A state moves one step at a time under one of 3 hidden systems, and each row is a state written as 48 numbers. Each run below is a few steps of one system.
trace 1, q477 (9 x 48):
[[-13  38   5 -31 -15 -22  -2  20 -13  19 -14  19  20   1  23  20  17 -14
   -1  17  11   1  -7   7  29  22 -15 -12 -11  28  39  17   8   9  -1 -15
    3   9 -12 -12  16  16   2  -4  27 -14 -10  -3]
 [-10  20   6 -28 -11 -19   3  14 -19  25 -15   8  23  -1  29  14  24 -18
  -10  12   5  -2   4  12  27  29  -7 -19 -10  19  40   4   9  13   1 -10
   -2   1 -13 -13  18   0  12   6  32 -23 -21  -1]
 [ -8   1  11 -23  -4 -14   6   9 -17  31 -13   0  16  -2  30   7  26 -18
  -17   7   3  -7  16  19  21  30  -2 -24 -11   7  38  -9  13  10   5  -2
   -6 -10  -9 -11  17 -17  24  15  33 -26 -24   0]
 [ -4 -20  12 -12   6 -10  13   6 -16  25  -8 -10   9  -9  28  -3  26 -13
  -23  -1  -2  -7  22  18  17  27   8 -22  -9  -5  29 -18  12   9   9   3
  -11 -18  -4 -11  15 -31  30  19  26 -27 -22   5]
 [  5 -37   6  -2  14   1  15  -4 -16  20   0 -28  -8  -9  21 -10  14  -6
  -28  -9  -6 -11  30  14   6  21  15 -16 -12 -17  14 -24   5   9   6   9
  -15 -22   2  -5  12 -43  30  25  14 -20 -21   2]
 [ 12 -45   0   8  19  10  19 -11 -14  12   0 -33 -19 -11   8 -17   3   2
  -24 -18  -9  -9  33   8  -6   8  21  -5  -5 -27   3 -26  -1   7   3  15
  -17 -22  11   3   8 -43  25  23   2  -8 -16   1]
 [ 13 -52   0  20  18  19  14 -18  -6   0   7 -27 -22  -9  -4 -22  -5   6
  -15 -24 -10  -6  27   3 -15  -3  19   2   1 -29 -14 -28  -4  -1   0  16
  -16 -22  17   8   1 -38  16  17  -9   0  -4   2]
 [ 14 -47  -2  27  17  24   6 -19   0 -12  12 -21 -27  -5 -19 -23 -12  17
   -3 -21  -9  -1  17  -1 -24 -16  19  10   9 -30 -27 -24  -8  -8  -1  16
  -12 -18  21  10  -6 -27   4   6 -21  11   4   1]
 [ 11 -31  -7  29  16  25   0 -18   8 -23  12 -15 -24   0 -27 -19 -16  20
    5 -19  -7   1   8  -7 -26 -25  10  14  11 -26 -36 -16 -11 -12  -3   8
  -10 -10  26  12 -13 -13  -8  -4 -29  17  13   0]]
trace 2, q844:
[[  2 -25   0   3   8  12  37 -24 -36  -9   0  -5 -28   6 -12  -5 -12   1
    0 -24 -22  -9  23  -7  -5 -13   6  15   7  -8  18 -15 -24  -3 -12   8
  -33  -7  37  15  28 -14 -15 -16 -13   7 -13  -7]
 [ 16 -44   1   4  10  18  34 -17 -22   3   2 -17 -37  -1   0 -15 -19   6
   -4 -17 -22 -15  36 -12  -8 -10  19  19   7 -10   8 -12 -18   3 -11  17
  -22  -3  16  17  30 -22  -4 -11   1  12   0  -3]
 [ 27 -55  -2   6   6  21  27  -6  -1   9   7 -24 -35  -7  11 -19 -26   9
  -10  -6 -13 -16  39 -13  -2  -6  23  26   7 -11  -4  -1 -10   8  -8  21
   -7   4  -8  16  24 -17  -5  -3  18  17  17   0]
 [ 32 -44  -6   5  -3  16  13  10  17  14   6 -25 -31  -9  22 -14 -28  10
   -8   7  -7 -16  31 -15   5  -2  21  27   2  -6 -12  14   1  13  -2  15
   10  12 -30  13  15  -7  -8  -4  29  19  32   2]
 [ 28 -19  -8  -5  -9   6  -1  24  24  17   2 -18 -16 -10  28  -6 -22   9
   -5  19   5 -10  21 -16  13   5  15  22   0   5  -9  24   6  17  -1   9
   23  22 -46   7  11   6  -9  -4  38  15  38   3]
 [ 11   1  -1 -12 -19  -7 -12  30  27  21  -3   4  10  -6  28   2  -7   3
    4  29  10  -4   1  -4  18  12   2   9  -3  16   0  28  16   9   4  -3
   29  24 -47  -5   6  19  -6  -7  45   6  32   2]
 [ -3  26   1 -23 -19 -17 -15  33  13  22 -10  11  24  -3  28  12   8  -6
    4  26  16  -1  -5   1  24  22  -8  -7  -9  24  17  26  16  11   3 -11
   22  16 -37 -13   3  20   2  -1  36  -6  11   0]
 [-13  34   6 -28 -13 -21 -17  27  -1  21 -13  11  31  -1  22  18  22 -12
   -3  20  17   6 -10  13  26  28 -17 -18 -14  22  28  14  15  12   3 -15
   11   4 -20 -20  -2   8  13   8  26 -18 -10   1]
 [-19  31   6 -20  -5 -22 -15  13 -12  15 -15  12  32  -1  13  15  32 -14
   -8  10  14   8 -11  22  18  29 -13 -32  -9   8  25  -4  14   5   9 -14
   -1 -10   0 -23  -9  -6  22  19  11 -28 -27   2]]
trace 3, q574, 9 rows:
[[ 20 -35   0 -11   0   2  30   9 -12  25  -4 -22 -22  -9  30  -9 -10  -4
  -17  -1  -7 -18  39 -10  17  13  17  13  -3  -1  25   1  -1  19  -7  15
   -7   1 -19   8  33 -17   3   0  36   1   2  -1]
 [ 23 -34  -5  -8  -3   0  11  17   8  28  -1 -26 -15 -13  34 -11 -10   0
  -17  11   3 -15  31  -6  14  16  19  10  -6   0   6   8   5  21   1  12
   10   7 -38   1  18 -14  10   7  42   0  16   1]
 [ 21 -25  -2  -5 -11   2 -11  27  28  25   1 -15   2 -14  30  -9  -8   6
   -6  21   8  -8  13  -1  11  14  13   6  -4   2 -13  19  16  13   6   6
   26  15 -48  -2   3  -2  10   9  41   5  32   4]
 [ 16  -3  -5  -1 -14   5 -28  29  39  11   2  -4  14  -8  20  -4 -12  11
    8  26  15   3  -5  -3   7   9   2  10  -4  10 -28  26  19   4   7  -3
   35  21 -48  -6 -12  14   1   5  29  12  39   2]
 [ 10  14  -8   4  -9   6 -33  23  42  -3   3   4  10  -7  -2  -3 -15  15
   19  20  17   9 -16  -8  -3  -5  -5  12  -2  11 -35  31  11   0   3  -6
   33  24 -33  -5 -22  27 -10  -2   9  18  38   1]
 [  6  20 -12   9  -4  11 -29  13  33 -16   4   9   2   2 -19  -3 -20  18
   24   7  13  13 -23  -7 -14 -18 -10  21   6   3 -41  28  -2  -5  -5  -8
   25  19 -13   1 -25  30 -19  -7 -17  27  32   0]
 [  5  10 -11  19   2  16 -20  -5  18 -28   6   5  -7   4 -34  -5 -24  21
   21  -5   6  12 -22 -12 -21 -28  -6  21   8  -4 -41  12 -11 -11  -9  -7
    7   8  12   6 -25  22 -25 -11 -34  27  26  -1]
 [  1  -2  -7  24  13  19 -11 -17   4 -33   9  -1 -15   6 -38  -8 -15  22
   13 -19  -2  10 -10  -8 -23 -29   0  13  11 -14 -32  -7 -14 -15  -7  -1
   -7  -3  31   9 -21   5 -17  -9 -43  20   9  -2]
 [ -1 -16  -4  25  19  18  -3 -24  -6 -25   9 -10 -16   6 -33 -10  -4  14
    0 -26  -5   7   0   2 -25 -21   5   3   8 -24 -25 -22 -13 -15  -4   4
  -21 -16  39   7 -14 -15  -1   2 -41   9  -5   1]]

Which system made each of these runs?
trace 4:
[[  7  11   1 -10 -15  -6 -28  32  32  20  -5   1  20  -9  25   1   3   3
    2  29  18   2  -6   3  17  17   2  -1  -7  12  -6  25  23  11   8  -7
   30  16 -44 -11  -8  14   5   5  39  -1  27   5]
 [ -6  35   0 -17 -14 -15 -28  32  22  15  -9  13  31  -3  19  11  16  -7
    4  27  24   7 -18   6  20  21 -13 -15  -9  17   5  20  19   9   6 -15
   27  10 -33 -18 -12  20   6   5  24 -12  11   2]
 [-18  47   2 -21 -10 -22 -29  23   4   9 -10  17  36   2   9  19  26  -9
   -1  19  21  12 -24  16  19  21 -20 -25 -10  14  15  11  17   2   6 -20
   11   0 -10 -21 -17  10  12  10   7 -20  -9   2]]
  q844
trace 5 (3 x 48):
[[ 17 -28   0 -14  -3  -2  34   7 -17  24  -7 -18 -20  -8  29  -6  -7  -8
  -15   0  -8 -19  38 -10  18  13  13  11   0   3  31   0  -3  19  -7  15
   -9   3 -14   7  35 -14  -2  -5  35  -1  -1  -3]
 [  5 -27   2  -9   4  -1  41 -12 -35  10  -8 -12 -25   1  11  -6  -2 -10
  -14 -15 -17 -16  31  -7  10   6  11   5   4  -4  35 -13 -15  11 -12  13
  -26  -8  15   9  36 -20  -4  -8  15  -3 -19  -1]
 [ -4 -16   5   0  11   3  31 -22 -42  -1  -6  -8 -20   2  -7  -4   7  -7
  -14 -27 -15  -8  22   1  -2   1   6  -3   3 -11  30 -25 -17   2  -9   8
  -38 -21  40   5  25 -24  -1  -4 -15  -7 -35  -3]]
  q477
trace 6 (3 x 48):
[[ 17 -22  -2 -16  -7  -3  18  20   2  24  -7 -14 -13  -7  34  -3 -12  -4
  -10  13   1 -17  28 -11  23  15  14  13  -4  11  21  15   4  19  -4  10
   11  14 -34   4  26  -2  -4  -6  44   0  18   2]
 [ 12 -20   0 -18  -2  -2  35   6 -22  17  -8 -10 -23   0  22  -2  -9  -8
  -11   0 -11 -19  33 -12  20   9  12  15   1   9  38   3  -9  16 -12  11
  -10   5  -7   8  39  -7 -12 -15  31   0  -3  -2]
 [ -1 -13   2 -13   5  -5  38 -12 -41   4  -8  -4 -22   4   6   3   4 -10
  -12 -15 -13 -15  26  -9  11   4   5   5   5   2  42 -12 -17   6 -12   7
  -28  -8  22   9  38 -15  -9 -12   6  -6 -25  -4]]
  q477
